Each path below is one point turned by a fixed rotation once a step. After each direction that follows a path, write how fast that rotation turns it, in degrees a step (0 if it stays still).
Each turn is a multiple of 5 degrees from 10 to 175, or 0.
Each row of a path follows its step; steps can be skipped.
Path 1:
step 3: [-18  -5  17 -31 -40  13  19  19  10  14  15   8  -1  -1  13 -28  11  -8
   1  13 -22  15 -22   1   5   2 -20  -5   9   3   4 -10 -14  -2  -4  -4
 -30 -12   8  -7   0  -3 -21 -16   7  16   1 -16  -7 -13  -3   9   9   8
   2  23 -11]
step 6: [-12   5  20 -12 -13  -5  29  25  12 -21  19 -21   1  17   9   0  10  21
 -12  -3   5   6 -26 -16 -13 -18 -10  -5  34  -3  -2  -2  -5 -22  22  12
 -21  -1   7   0  -6 -16  -8   6  12  22  12  -5  -3 -18  16  13  10  -1
  -5 -13   6]
step 13: [  3  -4   9 -20   3   7 -10  -7   5  -3  12  -3   9   3  22 -20  20 -29
 -17   3  -6  19  -8  -8  -7   7 -10   5  23  10  20  -1   2   0  -3  -2
  -2 -25  12   0 -12  -7   4  21  36 -16 -14  -3  -9  41  10  21  -9  10
   1   1 -24]
step 14: [ 36 -12   7 -25 -19   7   4  -1  -1 -13  31  -8   6   2  -2  30  10  -4
 -15  10  15 -17  -9 -17 -10  17 -11  19  21   2  19  -4   7 -24  13  14
  -7  -4   1  14  -1   3   6   0 -34  27 -10  -3 -14   5  -8  -3   0  -7
  17 -10  -3]
step 16: [ 14 -24  27 -18   1  28  15   0   1  -6  30 -24  16   7  11 -31  -7  -9
 -16  16   1  23  -6   2  -3  -7   4 -13   0 -10  10  10   3 -26 -12   1
   7 -11 -12  -3  -6  -5 -17 -11  17   2 -15 -12   1  12 -11  12   1  32
  -7 -15   0]
step 17: [  9 -14  -4 -23 -19  -7   3  -3  -4  17  10   9  -5  23 -12  20 -15 -29
 -13   3 -32  -9 -24  -4  -8  -4  -5 -13   8   3  18 -21  13   0   7   9
 -11   5 -14  14 -24 -13  -7 -19 -13  28 -22   9  -4  15   2  -7   3   3
  24  -4 -14]
step 26: [ 17  10  15 -21 -20  -1   6   8 -10  14   8  12   7  -9   9 -15   4 -18
 -17  10 -34  15 -15  13  14   4 -13  19  21  13   9  -9   4  -9 -21   7
 -36  26  -1 -12  -9  -5 -12  -1  13   1  -6  -3  10   4   2  -1  10   4
 -34   0 -23]
step 30: [ 26  10  22  -6 -13   9 -11 -17   9 -19  14 -11 -21  11  14  -3  -1 -34
  -4   1  -5 -11 -25 -14 -13  14  -2   1   7  -5  36 -11  -3  -3   2  17
  16 -15   3   3 -16   7 -10 -11   4   2  20 -19 -13   4   6  14  -9   9
  20  16 -27]
step 38: [  0  -6  15   7  24  11  22   0   0  -1  10  -1 -22   1  19  24  22  -4
  -6 -16  -6   7 -42 -20 -20   0   4  27  -2 -27  17 -19   7  -3  11  -4
   9  17  -2  22  -3  16 -14   4  21 -15   1   7   1  -7 -12  15 -13   7
  -9 -11 -10]
Speeds:
[ -1   0  -5  -5   3  -2   4   1   6   1  -2  -7  -5  -6   2   5  -2   7
  -3   2   2   0   1  -5   1  -6  -4   1  -1  -1   2   1  -6   5  -4  -5
   4   5   3  -2   7   1 -10  -1   8   3  -1   4  -5   1  -2  -1  -2   1
  -6  -3   3] | 110
[-3 -3  5  0 -2  0  3  2 -4 -1  3 -2  8 -2 -7  0  5  6  4 -2 11 -2 -3 -3
  4  6  3  5 -4  0 -1  3 -1 -3 -1 -3 -4 -4 -8 -4  2  1 -3 -3  1  6  0 -1
  1  1 -3 -6 -4  3  3 -5  7] | 170
[ 2 -2  1  6  3  2 -2  7  2  6  5  5 -1 -2 -4 -3 -1  3 -4 -1  4  3  9 -3
 -8 -1  7 -3  3  3  1  4 -2 -4 -6  1 -2 -6  1  2 -1 -1  1 -4  1 -2 -2 11
  1  7 -1  5 -3  4 -1  2 -3] | 120
[  3  -2  -1  -4  -4  -1  -2   1  -5   4  -4   3   2   1   0  10   0  -2
  -7   5  -2   0  -1  -4   2   1   5   2  -3   0  -6  -3   3  -2   0  10
  -2   6   2   4   4   0   2   3   3  -6  -6  -2   4   5 -11   1  -4   3
  -2  -3   4] | 120
[  1  -2   1   0   0   5   5  -8   0  -7  -3   1   1  -2  -4   0  -7   2
   0   0  -3   1 -10   5  -1  -5   3  -1   5  -1  -5   9  -1  -5   3   5
   1   1  -4  -4   3   1  -3   3  -3  -1   1   7  -6   3  -2  -2  -7  -2
   2   1  -4] | 45
[ 2  6 -7 -5  1 -9 -5  2  5  4  4 -3  4 -3 -3  0  1  6 -1  2 -7  1 -2  8
  1  1  4  4 -3  0  2  3 -2  1 12  4 -7 -1  1 -2  0 -6  0 -5 -2  4  2  5
  4 -3 -1  3  0  0  0 -2  0] | 130
[ 1  2  0  0  9  4 -2 -3  6  2 -2 -5  5  1  0  0  6 -8  5  5  0  2  3  0
 -5  0  3  2  4  3 -4 -1  0 -1 -2  1 -9  5  3  0 -4  9 -1 -7  1 -1  2 -1
 -6  1  0 -3 -2 -8 -1 -5  3] | 25
Path 2:
step 2: [ 10   2  18  26  -6   2 -31  -5  -3  -4  14  20  -7  14  -4 -14 -24 -14
  -2 -11   7  11  13  13 -18  -9  10  36  -8  13 -14  10 -36 -28  -3 -11
  17 -10 -14 -14 -30   3   8 -10  -5  16  16   9  -2  17   7  11  -7  -6
 -23  30  -7]
step 10: [ -5   8   5  -1   3 -42  14  -1 -12 -22 -15   6  -8  -8  28  18  36  26
  -1 -11 -10   3 -12   0   6 -20 -19   5   8  12 -17  -2 -16 -22 -31 -14
  -1  14  -3  21  10  -3   3  -3  -1  36  -2   9  10  15   5  11  20  -7
   3  18  -6]
step 13: [  8  -9  17 -13  -1 -21  -1   3  15 -26 -19  -2   1   5  35 -29   8  -3
   2  -9   8 -22   2  21   4  16 -32  28   0   6 -25  10   4   7   9 -21
 -31   3   1  -5  28  -1   7   0   2  25   1 -36   8  -8  22   7  -9   3
  -4   7  17]
step 14: [ -4  21  20   1  22  11 -29  -4 -31 -11  -9  16  24 -12   5  11 -21   6
   5  13   8   0 -14  12  -6 -19   6  19  24  -4 -21  -5   3  -4  -6  -7
 -10  11  26   1   1  -2  33 -17 -21  11 -14   1  -3 -24  -4 -15 -15  35
   1  25   4]
step 30: [ -6  -8 -37   8  10  33  -4  -4   6   3 -14  17  16  14  12  25  -2  -9
  11 -14  17   4 -10  28  14  25  25  21 -14  -6 -26   1  10  -5 -11  -9
   0  18  10  11  15 -11   2  -5  -9  14  -1  -8   9   4  32  -2 -20  -5
 -25  18 -20]
step 32: [-14   2   1  19  25 -33 -26  -8  -6 -15 -12   2 -14 -14   2  12  -1  -8
 -17   9  -4 -15  31  16 -10   8 -24  -4 -13  11  -1 -10 -20   2   1 -21
 -12 -17  25  -3  15   6   3 -30   6   8   9   5 -14  -4   8  46  22   1
 -12  16  -3]
step 39: [-10  -1 -15  15  -7 -30   1 -11  25  17 -22   9  12 -16  16  -3  14  -9
  -6  16  36  14 -26   3   9 -26   0 -10  -5  10  -6   6  -4 -22   0  -7
   9 -10   7 -29   3  11  23   6   0  -8 -10 -12 -14  -4 -14  10 -17  33
   3  33  21]
step 41: [ -8  -1   5  23  -8   3  15 -14 -12 -15  -3  14   8 -11  16 -21  -7  -1
  19 -15  15  -6  27 -16 -27 -25  -5  12 -14  25 -19  -8  -3   1   3   5
  -9   5 -19 -30   2 -16   1  -7 -13  29  10   1  44  23 -14 -10  11  -3
   4   2 -24]
step 42: [  0   0 -26  27   9  -4   9 -11   3  18  15  22   7  -9 -16 -26  10 -16
  -3   9   2  -5 -18  23 -10 -14  -7  30  -6  20  -6  -8 -20  -5 -41   9
 -19   2  -6  18  35   5   9  10 -19   2   9 -14  -7 -15 -11  26   4   8
   3  19  -8]
Speeds:
[-4 -5 -4 -4 -1 -1 -4  2 -1  2 -2  0  4 -1  1  0  4 -8 -3 -2  4  0  5 -1
  5 -1 -5 -1 -4  2  5  4  5 -1  4 -9  1 -2  8  1  0 -5 -2  3  2 -1 -2  7
  0 -8  7  0  4 -3  9  3  4] | 55
[-6  1 -7 -7 -8 -6  4  2  3  0  2 -7 -8  0 -1  4 -5  0  2  0  0  5 -3 -5
  1  2  6 -5  1  1  1 -1 -2  1  0 -4  3  1  0 -5  5  0  7 -1 -8 -5 -2  5
  5 -3  1 -3 -7  2 -1 -3 -1] | 35
[-1 -6  1 -2 -1 -1 -1 -6  0  8 -1  1 -1  0 -1  2  1  7 -5  4 -1  3  1  1
  4  0  5  1  9 -5  3 -2 -1  1 -3  0 -9 -2 -2 -1  1 -3  2  0 -2 -6  9  2
 -2 -6 -7  2  9 -4  1 -1  6] | 130
[-4 10 -1  1 -1 -2  3 -5  4  1  6  0  5  5 -2  0 -5  2  2 -4 -9 -1 -1  2
  0 -1 -4  4 -2 -8  6  6 -6 -5  0 -1  0  4 -5  1  0 -2 -2  1 -3  2 -9  2
  0 -7  2  5  5 -2 -3  2  3] | 170
[ 1  4 -6  7 -9 -4  2  1 -7 -5 -3  7  1  2 -2 -4  1  2  0  8 -1  1  1 -4
 -5  2 -4  3 -7  0  2 -5  2 -1 -4 -3  2  0 -7  4 -1  1  1  0 -2 -3  6  9
 -2  5  3  0  3  0  2 -2  4] | 45
[ 2  0 -5  8  1  0 -2 -4  3 -3 -7 -6  1 -1 -1  4 -2 -2  4  2  2  1 -6  6
 -2  6  2 -2 -2  2  5  0 -2 -1  5  8  2 -3  2 -5 -1 -6  2  2  8 -3  4  7
  4 -3  2  4  5 -2 -8 -1 -4] | 10
[ 2 -2 -3  1  2 -5  8 -4  1 -2  0  2 -5  4  3 -1  8 -3 -4  2  0  1  9  3
  2  0 -3  4 -1  6  2 -2 -6  5 -5  7 -3 -7 -1 -4 -5  0 -2  0 -1 -1 -7  3
 -6 -7  2  2 -9  0 -3 -1  2] | 110
